In the rows, 128 means zero.
One turn or mirror swaps these rows in pairs. Which row does each one swap with?
vev: [116 114 114 116 147  91  93 147 129 112 121 131  81 129 140 108 108 124]
Bupev: [150 108 131 100 127 101 136 124 141  81 121 143 102 119 130 102 105 164]
tibe: [155 135 152 105 103 157 162 113 119 120 143 164 114 104 148 137 115 174]
tika: [118 114 122 120 150  90 105 154 146 112 117 134  79 139 137 105 110 135]
gel: [143 102 123 102 141  91 123 141 143  88 119 135  96 130 135 100 112 147]
momen: [137 143 162 117 103 167 149 118 104 142 149 164 110 102 161 143 109 161]
zef: [119 109 118 122 140  89 111 142 119 108 116 116  82 155 136 105 115 145]
talip: [148 140 157 111  98 157 156 105 114 119 142 163 111 100 147 134 103 174]
Ruki: [112 155 157 136 114 164 131 131 109 164 145 164  93 113 161 147 107 149]
mulu: [111 152 148 130 111 160 117 126  95 160 148 157  94 106 163 147 106 135]
lugan: [158 109 126  94 127 106 146 129 144  84 122 145 106 121 134 109 118 165]
lef: [115 148 151 137 106 158 135 120  84 159 144 144  96 130 158 148 113 157]
bod: [110 113 122 116 130  99 106 151 123 127 121 116  70 146 159 118 117 112]
Nisug: [107 141 149 127 105 148 123 136  96 162 141 136  79 127 176 150 115 120]

lef pairs with zef
Ruki pairs with tika
momen pairs with gel

One turn or mirror swaps these rows in pairs. Which row does each one swap with?
pase: [157 143  95 135 153 129 139 131 145 107 119 160 162 134 148 142 136 118
 102 117 136 161 125 109 132 136 133 162 121 150 132 154 105 113  76 108
 158 136 154 148 126 127 117]
fibu: [131 144 165 115 143 128  99 101 124 158 138 113 137 106 148 138 106 152
 140 111 112 125 136 127 134 136 128  87 121 144 135 134  87 146 101 119
 106  78 120 149 104 123 148]
Nid: [133  68 138 118 120 113 128 117 130 142 145 139 121 132  86 110 129 119
 101 126 130 114 122 107 132 142 146 126  95 134 148 173 111 118 124 137
 144 135 125 149 107 131  78]
metem: [120 162  71 141 150 147 155 129 140 133 136 131 135 124 169 130 132 125
 102 107 120 142 144 122 101 134 131 139  92 128 105 141 110 107 100 102
 119 128 146 153 127 127 125]
velo: [120 148 138 124 179 124 127 111 129 162 133 109 121 138 165 124 122 132
 122 155 150 120 104 123 100 143 108 106 171 120 159 132 111 128 158 118
 100 119 106 116 131 139 149]
gol: [110 123 134 130 149 130 130 106 146 152 136 125 135 157 151 124 121 133
 134 150 134 143 101 101 102 180 103 103 151 116 149 150 140 127 150  88
  89 137 121 110 143 133 160]
venin: [111 138 145  98 152 122 118 120 124 174 136 101 139 115 138 134 119 124
 133 133 139 114 114 113 104 147 128 104 167 125 166 142 132 170 140 109
 104  91 102 140 100 102 142]
Ked: [121 150  93 135 138 136 132 155 131 111 114 147 136 130 180 125 120 117
  73 128 110 150 125 137 107 132 120 152 106 159 116 142  90 132  86 111
 126 111 126 131 125 133 102]
rur: [142 154 127 103 131 137 122 106 129 170 144  91 149 109 157 136 119 118
 150 115 125 110 133 119 122 129 127  91 128 128 128 145 107 169 102 108
 111  91 125 156  89 114 150]
Zerel: [125 127 157 138 156  95 113 103 144 135 146 138 120 134 139 107 128 123
 119 171 140 132  85 113 109 159  97 117 155 106 130 120 133 143 142 116
  97 142 116 105 154 141 123]
Fiz: [147  81 137 136 135  80 137 110 134 146 119 148 129 139  79 137 108 124
 101 139 136 128 121 106 154 119 129 131 123 125 130 165 147 124 106 148
 115 136 137 140 115 139  81]
ragi: [129 120 140 114 161 123 108 123 129 184 129  90 132  97 146 158 122 134
 140 102 115 114 116 126 127 154 103 102 153 130 138 145 123 148 103 123
  96  94 115 117 103 106 155]
nam: [147 165  84 123 144 137 137 144 130 118 121 138 168 138 158 116 122 123
 103 101 135 149 136 133 130 130 127 130 111 160 134 130 115 126  69  85
 129 130 149 137 145 121 108]
Kogo: [119 120 117 135 147 103 127 113 158 150 161 144 124 133 130 101 123 103
 128 167 148 149  98 130  89 173 118 109 140 122 115 118 140 135 145 104
  93 140 110 107 124 132 132]
Gobam: [127  77 154 146 125  92  96 134 116 129 123 136 111 126  85 117 122 137
 106 130 117 120 134 104 133 146 125 115 119 137 149 164 127 151 100 127
 104 145 118 127 115 131  73]
mova: [141 171  91 123 134 129 134 144 134 113 111 126 145 147 176 120 132 113
  81 125 118 135 131 120 129 134 119 146  97 162 113 139 114 117  77 107
 117 126 140 155 133 138 108]
Nepa: [159  93 121 131 125  88 121 147 142 121 118 140 157 140  83 138 115 115
 110 130 125 134 120  92 135 125 130 130 121 145 145 169 129 126  88 147
 152 140 137 121 102 146  91]
Bebil: [151  75 141 128 131  96 107 129 131 141 135 134 132 133  93 117 135 107
 103 134 125 114 111 104 151 127 141 131 104 125 136 173 143 121 108 134
 121 140 124 162 124 126  66]

Zerel pairs with rur
pase pairs with Nepa
Gobam pairs with metem
nam pairs with Fiz

One turn or mirror swaps these rows in pairs. Which row does each one swap with?
faz: [130 104  95 119 155 125 120 121 122 125 156 134 106 119 154 105 166 152
 149 132 127 138 113 112 101 132 117 145 170 145 136 147 157 150 117 113
 105 103 176]
vopa: [130 127 127 141  94 137 130 137 135 144 115 131 147 116 105 123 118 119
 130 142 141 115 135 156 114  95 167 118  87 142 141 148 106 136 146 149
 165 129  89]
Kudev: [129 130 126 120 110 111 130 132 148 161 141 110 117 115 107 106 103 115
 131 108 159 104 134 123 127  85 152  92 116 119 134 120 114 154  99 162
 130 132  94]
Geke: [121 129 122 122 111 115 147 131 145 160 128 116 128 112 106 122 103 117
 129 138 156 115 133 144 123  86 171  92 102 143 147 125 116 160 123 158
 141 137 102]
Favon: [159 123 100 147 133 139  85 139 117 119 152 141 113 116 139 104 163 147
 147 123 121 129 112 110 104 119 102 178 152 124 131 175 128 138 127 121
 138  86 147]
Bugu: [156 131 108 121 156 122 142 117 116 146 140 139 120 138 139 129 134 145
 110 152 102 151 123 131 147 159 107 147 151 140 120 121 117 132 138  97
 117 131 163]
mosap: [162 137 105 130 158 129 114 125 110 138 155 136 117 131 143 123 134 137
 112 138 103 146 117 120 139 145  90 165 157 130 122 137 120 132 136 102
 125 114 169]
Fenur: [133 122 140 114 115 117 158 110 138 151 127 119 143 136 115 126 104 107
 110 131 137 129 149 140 148 138 143  93 104 140 132 108 110 125 126 130
 124 162 113]
larib: [135 119 131 141  82 144 112 139 135 126 116 126 148 112 101 109 127 118
 140 123 146 110 138 137 111 100 159 125  86 130 143 158 110 135 136 160
 159 125  86]
kof: [147 123 103 113 166 125 136 114 117 134 150 141 114 134 150 125 149 140
 130 144 108 151 118 125 128 151  99 148 163 152 135 131 129 137 132 102
 109 114 174]
logug: [143 107 100 139 132 133  84 134 126 114 159 137 111 118 145  97 170 146
 153 107 129 129 113 103  97 119 108 159 157 127 133 172 148 149 112 127
 123  89 148]
rora: [102  91 122  98 116 117 156 110 150 134 137 115 131 123 127 106 136 121
 147 123 154 121 142 130 111 128 165  81 116 151 147 120 152 147 111 139
 106 147 129]
vube: [131 123 134 109 114 120 153 112 140 148 133 115 144 136 114 125 102 102
 110 128 133 127 148 138 149 139 144  94  98 137 135 108 114 129 129 131
 127 162 118]
Kabev: [154 138 102 159 130 144  99 148 109 134 133 147 123 110 129 122 144 148
 130 150 115 131 108 139 106  99 122 176 137 136 132 171 110 139 151 124
 164  88 131]
tas: [140 115 123 142  83 146 108 133 142 122 127 127 141 111 107 100 135 114
 149 110 146 107 141 128 101 107 151 127  86 124 145 171 116 125 129 157
 158 122  85]
Fizu: [158 124 105 155 110 151  85 141 123 115 140 140 124 108 125  99 155 136
 149 117 127 117 122 117  94 110 118 171 122 120 138 189 119 127 133 138
 156  93 117]
Pir: [125 107 133 123  83 129 129 124 152 131 128 117 144 121 106 104 127 107
 145 111 155 108 147 132 115 113 163  96  85 133 144 142 123 133 120 154
 140 141  89]
sotap: [124  95  95 122 133 121 103 130 133 118 157 130 105 116 149  92 170 146
 163 115 143 130 114 102  94 130 122 138 158 134 137 164 158 147 108 129
 107  94 158]
melip: [103  85 116 107 103 115 130 120 155 125 142 115 124 121 128  93 148 122
 163 108 165 117 136 116 102 127 160  88 116 139 146 143 154 145 103 150
 108 128 121]
Daz: [155 127  98 130 161 131 121 125 113 135 151 139 113 129 146 126 146 147
 125 144 106 147 114 123 125 143  96 164 165 137 124 142 124 138 136 101
 120 106 174]
nezuk: [164 135 111 136 158 127 119 123 107 141 150 140 115 131 145 124 136 142
 112 141 106 148 118 120 137 143  90 163 163 133 121 137 115 128 133 101
 123 114 163]
leb: [156 142  99 140 148 120  96 143 121 151 161 128  93 111 133 104 131 146
 133 116 131 121 106 105 118  89 104 155 169 113 124 146 119 157 104 135
 128  90 140]
lek: [121 111 128  94 130 117 169 103 144 143 131 123 139 139 125 126 122 110
 129 135 135 135 145 142 138 146 145  87 112 159 144 106 124 135 127 127
 110 156 131]
sefi: [152 143  91 145 155 126 107 144 113 149 150 137 100 106 136 121 136 152
 130 148 125 134 101 124 112  91 115 165 164 136 136 154 122 163 130 128
 139  88 155]
Favu: [157 129 109 157 114 150  83 149 113 119 133 142 127 108 123 108 150 144
 142 130 123 124 115 123 103 105 119 178 131 125 134 179 115 138 141 138
 157  88 124]
Lem: [138 123 126 107 130 116 165 109 135 152 128 127 137 142 121 130 115 123
 109 146 121 139 142 142 153 156 139 103 116 144 128 103 113 130 133 115
 118 159 132]
dum: [122 113 130 107 113 121 164 111 147 147 127 117 143 134 114 126 111 108
 124 133 140 126 148 145 137 138 155  86 100 144 137 110 118 135 128 133
 122 160 117]
zam: [114  95 128 117  89 123 122 121 156 123 138 117 138 122 117  98 138 112
 151  97 159 111 144 122 108 113 161  90  99 133 145 143 143 145 106 155
 125 136  98]

tas pairs with Fizu
Daz pairs with dum
mosap pairs with vube
melip pairs with sotap
logug pairs with zam
Favon pairs with Pir
Geke pairs with sefi

One turn or mirror swaps these rows in pairs. Which row does each one swap with?
pegel: [114  96  99  98 116 102 122 140 146 155 120 117 124 108 151 162 141 132
 124 112]
Simo: [105 101 111  94 147 175 119 119 126 142 100 154 152 110 156 167 129 136
 146 126]
lup: [112 124 115 105 144 107 129 139 157 177 187 122 131 123 110 140 135 136
 121 120]
Reg: [113 120  90  98 159 157 182 144 171 155 120 148 107 140  93 166 131 131
 110  95]
dubu: [114 115 101 108 127 111 156 129 146 116 181 162 123 101 139 136 138 126
 127 141]
kazek: [ 87 108  80 112 139 161 153 112 117 143 152 176 160 111 108 184 138 102
 151 109]
los: [148 147 116 105 141 145 137 148 156 163 130 127 146 125 124 114 105 157
 124  88]
kavu: [122 128 105  96 140 140 138 138 133 141 198 161 150 103 115 131 120 149
 137  65]
mebus: [136 139 118  98 162 175 133 141 167 167 132 132 136 124 106 134 135 167
 120 123]
Beti: [124 148  61 125 148 171 166 134 138 162 129 159 166 116  99 149 155 135
 127  91]
kag: [107 109 101 107 141 169 142 131 129 129  83 148 141 125 134 169 107 112
 136  85]
Nufur: [ 72  98 106 109 166 143 131 142 129 127 157 145 122 126 123 175 126 104
 117  68]
nube: [118 119  94  96 135 122 148 127 122 161 137 163 164 110 186 131 116 139
 144 106]
Ditot: [ 93 130  82 134 163 145 172 131 142 119 167 169 128 122 118 147 150 106
 113 133]

Ditot pairs with dubu
mebus pairs with Simo
Reg pairs with nube
kavu pairs with Nufur

One turn or mirror swaps these rows in pairs. Which row does each one swap with?
von: [119 154 109 150 118 155 141 126 128 123 136 144 147 126 104 101 114 162
 130 149 110 136 116  82  95 175  96 113  95 108 174 128 153  90 153 118
 110 134 128 119 176  90]
Veben: [138 145 103 128 140 140 189 131 145 131 167 139 118 120  99 130 123 148
 138 108 132 135 152  87 141 147 159 146  87  79 148 119 151 115 148 122
 143 128 141 143 167  67]
Denon: [129 143 114 123 132 131 187 164 136 140 146 125 113 120 107  83 155 144
 117 122 161 134 130 123 139 144 154 143  90  82 136 131 149 100 149 139
 134 132 158 150 161  87]
Non: [132 163 170 129 157  83 133 112 131 125 133 150 121 125  83 109 153 123
 127 143 121 156 149 112 131 151  83  84  93 103 133  98 120 113 111 118
 124 162 131 139 167 103]
Datef: [144 176  64 104 141 145 152 171 149 140 146 174 146 149  96 159 132 132
 104 157 174 136 159 108 150 116 120 120  83  87 130 137 138  95 128  92
 103 169 146 147 144 111]
Kegeg: [150 178 124 112 151 149 137 135 134 134 146 134 147 132  74 183 116 132
 136 107 117 160 163 119 151 147 104 135 101  93 144 131 111  76 111 100
 128 156 131 128 177 114]
zel: [138 138 111 117 162 120 105 143 123 137 136 142 144 146  90 114 110 130
  91 132 152 161 137 126 116 133  50  70  98 108 136  95 119 108 119 135
 117 181 112 136 152 141]
Muzi: [146 148  98 143 125 183 126 139 124 154 132 129 145 124 104 182 121 155
 105 122 133 138 125 101 138 129 135 149  96  91 128 149 150  71 122 120
 129 141 153 137 161 136]
mimu: [109 175  95 127 133 132 139 135 133 147 128 166 137 131 113 163  84 152
 104 155 128 154 111  85 106 149  93  91  56 102 156 134 153 133 125 140
 169 142 119 127 162 127]
Gidu: [129 152 132 125 140 121 112 122 126 130 133 117 138 141  98 104 140 140
  98 133 156 161 127 141 118 138  58  59 108 106 144 130 121  87 127 122
 119 170 126 139 161 132]
mit: [124 162  94 100 158 100 168 147 138 154 132 164 120 128  97 174 108 128
 107 143 151 154 153  95 140 136 122 116  46  86 124 111 140 149 107 140
 166 141 127 143 156 121]
Tup: [136 110  82 122 131 126 126  79 120 147 127 169 140 127 110 143  96 149
  76 112 138 145 116 100 119 121  89 106 100  97 118 124 147 142 122 134
 141 164 141 141 150 132]
Sog: [122 147 146 123 142 134 213 139 132 173 148 159 142 130 106 101 120 146
  97 175 151 135 149  88 128 133 116 156  63  96 141 120 149  98 152 127
 121 153 140 135 155 101]
Pudot: [143 155 129 126 146 110 132 148 137 112 146 118 136 138  92 155  82 134
 119 113 144 156 171 124 137 138  92  73 116  96 135 105 119 157 112  98
 140 164 136 142 158 118]
Kadug: [115 153 181 104 120 161 133 169 141 153 132 129 142 145 105 149 124 147
  92 135 160 141 144 113 131 115 103  87  94  97 142 124 143  98 160 102
  92 161 132 151 149 127]
Zolem: [123 166 145 117 122 166 162 160 144 127 140 166 136 138 103  83  57 153
 120 121 151 138 137 102 130 144 112 124  95  98 153 121 148  92 159 113
  90 155 137 133 165  99]
Fumu: [144 131 107 141 144 137  96  84 128 136 145 125 141 138 101 160 119 149
  95 126 144 155 137 102 119 124  72  62 103  99 135 120 137 100 120 116
 126 165 120 141 153 136]
Dezur: [120 135 116 133 114 120 116 151 130 151 108 155 141 148 118 156  95 169
  66 142 130 144 157 109 121  94  84  97 102 101 129 140 144 116 149 115
 150 169 129 145 132 131]
pinuz: [146 186  59 151 151 139 127 162 134 129 153 183 159 130  91 140 138 136
 124 155 116 145 129 104 121 155  95 101  75  96 143 159 131  80 127 110
 115 161 145 128 154 113]
mumo: [114 140 145 139 105 143 153 131 134 144 121 145 113 127 127 105 139 158
  93 162 159 119 110  85 125 120 143 126  95  98 133 114 179 114 143 128
 123 140 158 154 152 104]
Dutas: [132 151 116 142 145  86 164 174 133 138 132 173 130 123  92 130 116 150
 119 118  83 148 177 109 133 140 120 139  82  87 131 139 125 122 150 129
 167 146 139 136 149  86]
sek: [135 145 162 155 159 126 141 180 125 152 149 143 136 107  87 126 167 130
 130 117  97 145 136 110 126 163 127 112  64  87 121 136 131  94 148 139
 112 136 152 142 156 115]
Silik: [138 133  96 177 123 144 142 166 126 125 144 125 132 114 120 133  92 158
 113 120 128 131 122  99 120 148 148 112 100  89 128 134 161 151 133 132
 154 130 169 142 151 116]
Tebo: [147 111 105 104 157 109 144 125 128 147 129 126 124 134  86 141 154 127
 100 142 178 139 181 104 149 126 113 119  87  88 106  88 133 114 111 115
  92 153 134 155 152 118]
vil: [159 117 121 154 173 116 116 143 117 147 135 158 130 115  84 102 116 126
 105 115 143 149 147 115 140 141 101 106  71  88  86 117 129  91 111 146
  88 160 152 147 146 149]
Nokeb: [119 153 104 145 135 152 105  83 126 139 135 103 139 140  99 148 141 149
  92 142 169 147 119 114 121 135  86  80 101 100 130 133 144 120 131 114
 115 157 139 147 152 146]
Fur: [128 138  92 126 140 147 183 188 134 142 149 153 124 125 106  84 113 144
 115 124 146 131 124 101 124 147 147 156  82  89 143 107 155 117 154 151
 134 137 143 140 156  89]
pavif: [133 141 149 145 163 113 154 110 116 172 143 155 156 130  96 112 131 136
  88 177 133 155 144 102 112 138  57 102  64 106 130 123 127  87 125 131
 116 174 127 129 153 140]
bol: [136 121  98 174 146 124 127 170 116 137 147 179 142 117  86  96  97 135
 132 137 123 150 152 150 123 160 103 128  63  81 128 108 133  89 126 159
 110 149 151 140 156 102]
Duva: [119 178 110 129 150 132 184 119 141 126 161 122 123 124  81 120 148 136
 146 119 141 142 147 110 143 169 143 143  87  84 143 125 133 134 146 115
 132 131 148 142 170  79]
Rufis: [131 143  97 100 140 113 181 100 135 129 147 181 133 123  93 122  88 139
 120  94 116 147 139 101 131 151 112 139  97  90 143 118 132 151 136 122
 152 153 137 132 171  79]
Vosa: [119 129 115 125 117 151 131 165 134 136 136 168 142 150  99 114  63 145
 104 150 178 145 166 153 133 119  91 116  87  88 143  93 141  96 137 127
  95 169 135 149 152 104]

Veben pairs with Fumu
Kegeg pairs with Muzi
mimu pairs with mit
Dezur pairs with Dutas
Kadug pairs with sek
Silik pairs with Pudot

